One turning vector, and how many ticks it has turned
The counts run from 0 to 472.
[173 131 174 104 149 194 112 153 120  86 151 145  81 128 111 143 123 149
 138 143 116 113 170 142  92 142 121 107 113 124  97 137 136 143 109 119
 179  88  89 104 109  96 111 107 109 135 108 121 192 130 136 153 169 149
 138 109 157  86 127 129 130 142 140]
332
[100 141 122 113  98 126 138 112 179 146 148 158  94  73 127 107 114 101
 147 104 137 108 107 100 135 142 162 125 144 113 134  90 148 182 137  82
 151  81 145 153 124 140 157 139 159 130 150 111 141 155 119 141 100 136
 159 169 107 115 162 105 200 146 127]
55
[ 47 125 129  85  99 128 128 130 111 107 146 177 160 126 115  75 161 164
 131 109 114 111 117 140 124 124  95  92 172  95 132 145 129 144  79 124
 185 102 126 141 127 102 157 145 139  97 113 118 168 150 139 109 143 125
 123 160 106 133 104 117 128 160  96]
116
[ 94 127 133 131 124 137 112 147 102 123 155 178 107 125 128 103 159 109
 156 135 113 132 112 144 103 158 145  96 183 118 144 124 140 177 100 117
 152  92 119 154 111  94 164 114 121 117 107  89 206  94 141 112 166 133
 117 134 122  83 103 119 164 167 150]
308
[121 154 183 104  92 147 130 119 140 110 127 151 131 145 128  99 157 159
 105 116  78 118 164  98 120 122 130 152 127 117 120 147 132 146  80 150
 206  81 124  95 131  95  97 131 125 151 118  99 132 153 139 141 208 135
 140 143 138 153 132 103 128 130  88]
136
[ 46 128 131  85 100 128 132 132 110 106 148 173 154 125 111  78 156 169
 129 106 125 106 124 139 121 118  89  90 171  90 123 143 126 141  84 122
 183 103 125 142 123 108 155 143 141  91 112 124 170 153 140 118 138 125
 123 157 109 133 106 118 119 163  93]
114
[101 127 139 137 122 139 110 145 109 126 154 177 104 127 131 102 159 103
 158 137 104 132 115 137 105 160 153 102 178 124 147 121 142 177  99 117
 156  87 119 151 113  90 163 115 117 124 109  83 200  95 141 113 171 137
 120 138 122  86 106 117 171 161 149]
310
[156 119 122  74 121 157  99 123 171 112 134 143 159  95 131 110 162 159
 115 162  93 154 137 145 144 153 122 134 112 137 142 130 132 134 126  96
 183  90 143 108 128  61 152 178 125 155 157 141 157 125 142  74 112 105
 121 133 117  81 116 159 168 109 140]
383
[166 114 128  82 119 151 101 124 180 125 136 141 152  96 134 113 162 155
 113 157  88 157 142 139 152 152 132 148 107 148 145 127 128 137 124  95
 187  89 145 107 126  58 146 179 133 165 160 138 145 130 141  82 117 105
 130 132 117  92 120 148 163  99 144]
386
[112 164 192 111 130 107 125 119 151 120 106 156 171 107 163  76 136 138
 107 146  95 114 151 128 120 102 128 137 150 131 118 112 119 156 143  95
 136  87 163 101 151 109 103  81 101 167  98 126 156 131 130 163 110 112
 114 132 124 206 141 113 126 128  86]
171
[ 96 145 145 137 137 118 152 163  94 144 162 157  69 123 117 117 137 117
 132 117 178 115 163 133  93 120 125 120 175 107  93 105 116 172 115 110
 143 101 122 149  84 127 132  98 143 105 109 117 201 110 151 170 141 134
 140 110 141 115 116 108  83 180 134]
292
[150 150 135  77 121 119 153 138 148 136 112 122 109  79 143 156 114 149
  80 122 164 128 170 156 117 144 115 176 145 126  86 132 109 159 153 106
 118  98 167 107 152 133  71 115 144 171 152 141 130 129 152 155 105  89
 158  74 155 146 156 118  97 127 131]
216
[110 165 122  63 104 137 120 111 135  85  99 144 183  88 165 115 148 139
  85 162 125 141 140 163 126 165 123 139 140 112 124 165 132 138 137 111
 134  90 167  95 188 111 111 120  90 158 134 115 147 113 147  76 116 101
 106 107 137 127 135 153 159 132 120]
191
[109 137 106  72 132 105 138 132 123 147 116 148 132  63 135 146 121 154
 107 125 163 114 124 195 126 157 110 131 188 125 111 129 108 169 147 103
  84 103 175 150 160 135 110 117 153 147 140 139 146 110 142 116  75  85
 148  93 129 128 136 112 113 148 156]
228
[106 119 113 113 119 145 149 130  82 135 145 151  78  96 132 163 149 119
 125 140 169 119 157 176 139 189 156 146 154 130 125 150 107 147  90 122
 145  90 119 142 141 118 134 127 142 122 135  90 135 106 153  69 131 150
 164 106 141  92 113 106  93 144 195]
268
[ 90 147 137 128 137 122 146 162  89 134 162 161  81 122 114 114 141 123
 134 119 174 113 153 141  88 123 118 105 179 100  95 112 122 171 114 114
 140 104 122 152  88 125 137  99 139  96 106 119 209 107 149 158 143 131
 132 111 138 102 111 116  95 188 134]
295
[150 134 142  94 103 125 140 126 163 129 106 131 129  86 176 139 136 117
  87 139 120 156 157 140 140 168 152 196 133 146 125 141 116 157 139  98
 143  87 166  92 173 105  89 122 121 196 159 110 114 122 153 119 123  98
 147  90 145 157 152 122 137 101 136]
205
[158  78 170 105 169 169  96 156 131  97 157 170 121 109 133 119 125 149
 164 153  96 121 136 180 122 147 115  89 131 153 132 128 120 142 120  72
 164 102 101 122 128  72 143 103 116 149  99 137 198 135 127 143 105 132
 131 114 128 124 108 126 128 120 153]
345
[163 116 127  79 120 154 100 124 176 121 137 143 155  97 132 112 162 156
 114 159  89 155 140 141 150 154 128 142 109 144 146 128 130 136 125  95
 185  90 145 107 127  58 147 179 131 162 159 139 149 129 142  79 116 105
 127 133 116  88 118 153 164 102 143]
385
[131 132  91  76 135 123 134 137 156 118 167 172 103  77 123 130 103 126
 133 112 194 110 123 161 133 151 119 103 114 109 109 137 140 165 146  75
 130 131 138 148 147 150 128 116 175 128 128 148 180 173 118 160  83 104
 158 104 134 105 148 133 141 169 145]
37
[123 111 174  86 144 127 108 128 122 102 125 184 175 118 151  97 138 169
 127 140  84 110 133 186 140 139 110 110 142 146 139 162 111 143 102 110
 149 111 134 114 178  90 100  89 125 165  83 124 154 151 121 137 130 109
 133 113 128 193 114 103 102 124 124]
158
[106 198 166  86 118 123 129 114 142  97  98 139 176 100 153  87 135 146
  86 154 123 115 162 128 104 108 113 132 144 102  97 127 129 145 153 108
 131  83 169  91 153 124  99  94  88 148 112 131 163 120 139 140 112 109
 100 127 135 165 146 141 139 147  80]
179
[ 91 130 131 128 127 136 113 148  97 122 157 179 108 125 126 104 158 109
 155 135 119 130 113 147 101 157 141  93 184 115 140 125 140 175 101 118
 148  94 119 157 111  96 163 113 121 112 107  91 208  93 141 113 163 133
 118 132 123  83 102 121 161 170 149]
307
[109  99 129 134 124 131 151 140  89 150 152 158  71 104 144 153 149 104
 137 134 159 128 153 168 145 184 165 154 157 145 135 138 100 155  89 106
 151  94 117 146 134 107 137 118 150 133 131  88 138 109 152  92 129 149
 169 104 134 117 110  93  85 136 195]
273
[105 130 155 152 134 113 160 161 101 159 163 154  59 121 129 123 137 105
 133 116 171 120 170 127 107 126 143 143 168 125 100  99 107 172 111 102
 150  98 122 144  87 122 128  97 149 120 116 111 180 112 153 172 138 140
 155 109 139 133 120  94  73 161 145]
287
[105 117  93  90 124 115 126 128 163 132 161 180 115  69 130 114 111 114
 153 110 161 111  92 155 142 158 137  98 141 118 139 120 143 177 140  70
 129 116 146 165 148 139 155 125 173 131 133 131 169 162 114 140  77 108
 156 134 111 112 144 119 177 160 148]
45
[153 135 144  96 103 123 143 126 163 130 105 129 125  87 174 141 133 119
  86 137 124 154 160 138 138 166 151 198 133 145 121 139 114 158 142  99
 142  88 167  93 170 108  86 121 124 195 159 113 115 123 155 124 124  97
 149  89 145 158 152 120 132 102 135]
206
[172 142 121 120 120 126 130 113 178 131 159 164 100  97 161 124 138  76
 120 145 159 135 155 117 160 173 189 169  66 144 141 134 145 158 132  76
 169 115 138 112 155 122 120 109 149 176 135 107 148 155 126 129 125 123
 159 111 142 122 152 137 151 134 160]
17
[111 101 148 155 129 117 157 151 101 162 160 158  58 113 145 138 144  96
 139 124 158 129 162 145 136 160 166 161 161 147 126 115  98 168  97  97
 156  95 118 145 112 108 134 109 152 137 126  93 150 114 154 132 131 147
 170 106 134 138 113  87  76 138 177]
279
[ 98 135 108  86 129  98 136 126 125 160 115 152 133  61 139 137 129 142
 116 127 150 116 112 188 131 160 125 133 198 131 125 117 108 176 146 100
  84  96 179 159 157 130 124 120 151 150 141 128 141 102 141 105  72  90
 148 108 118 130 133 105 127 145 160]
232
[ 97  83 121  84 103 171 143 121 125 105 157 159  93  92 116 143 121 148
 147 108 139 103 132 154 154 171 131 115 121 119 132 155 121 131  80 100
 193  91  94 137 148 117 150 157 161 111 140 111 118 180 130  94 114 160
 179 145 120 112 130 102 129 127 157]
81
[104 176 116 100 108 150 158 115  92 135 124 124  78  88 118 164 140 130
 100 140 178 105 171 146 117 166 148 148 156 102  96 134 118 148 112 140
 134  71 136 131 128 141 119 133 130 111 146  98 131  96 156  72 134 152
 156 119 145  74 135 118 110 159 168]
259
[145 131 138  93 101 126 136 123 161 124 104 134 138  86 179 135 141 116
  89 143 115 158 150 144 142 175 153 191 134 146 132 145 117 155 138  99
 144  87 167  93 179 103  95 124 117 194 158 106 115 120 153 105 124  98
 141  93 141 154 146 125 144 101 140]
203
[121 174 137 110 132  77 126  86 159 187 126 166 164  85 125  76 155 148
 107 165 120 116 131 128 169 114 164 127 131 140 150  95 124 157 126 100
 132  89 177 155 116 105 146 153 174 141 122 136 131 138 113  95  90 117
 147 158  95 135 125 109 129 140 149]
427
[174 137 178 110 144 192 116 150 123  90 150 143  76 131 112 141 125 143
 136 141 111 116 172 129  90 140 128 114 114 123  97 131 139 147 110 123
 181  83  90 102 106  96 109 107 108 136 110 114 190 128 137 154 179 152
 137 113 157  85 130 127 135 141 136]
330
[109 190 179  98 122 115 129 116 148 108 100 143 173 102 157  82 135 142
  90 151 113 113 160 122 108 101 120 135 147 111 100 116 126 150 152 104
 133  83 168  93 148 121  99  89  91 154 107 129 161 123 135 153 111 112
 105 130 132 183 146 130 134 140  76]
176
[138 148 122  67 130 117 148 139 136 135 113 129 116  73 135 157 113 159
  86 120 172 119 157 174 116 145 105 156 158 121  85 135 108 160 153 108
 104 103 168 121 154 138  79 115 149 158 147 147 139 125 148 146  94  85
 155  73 150 136 150 120  95 141 137]
220
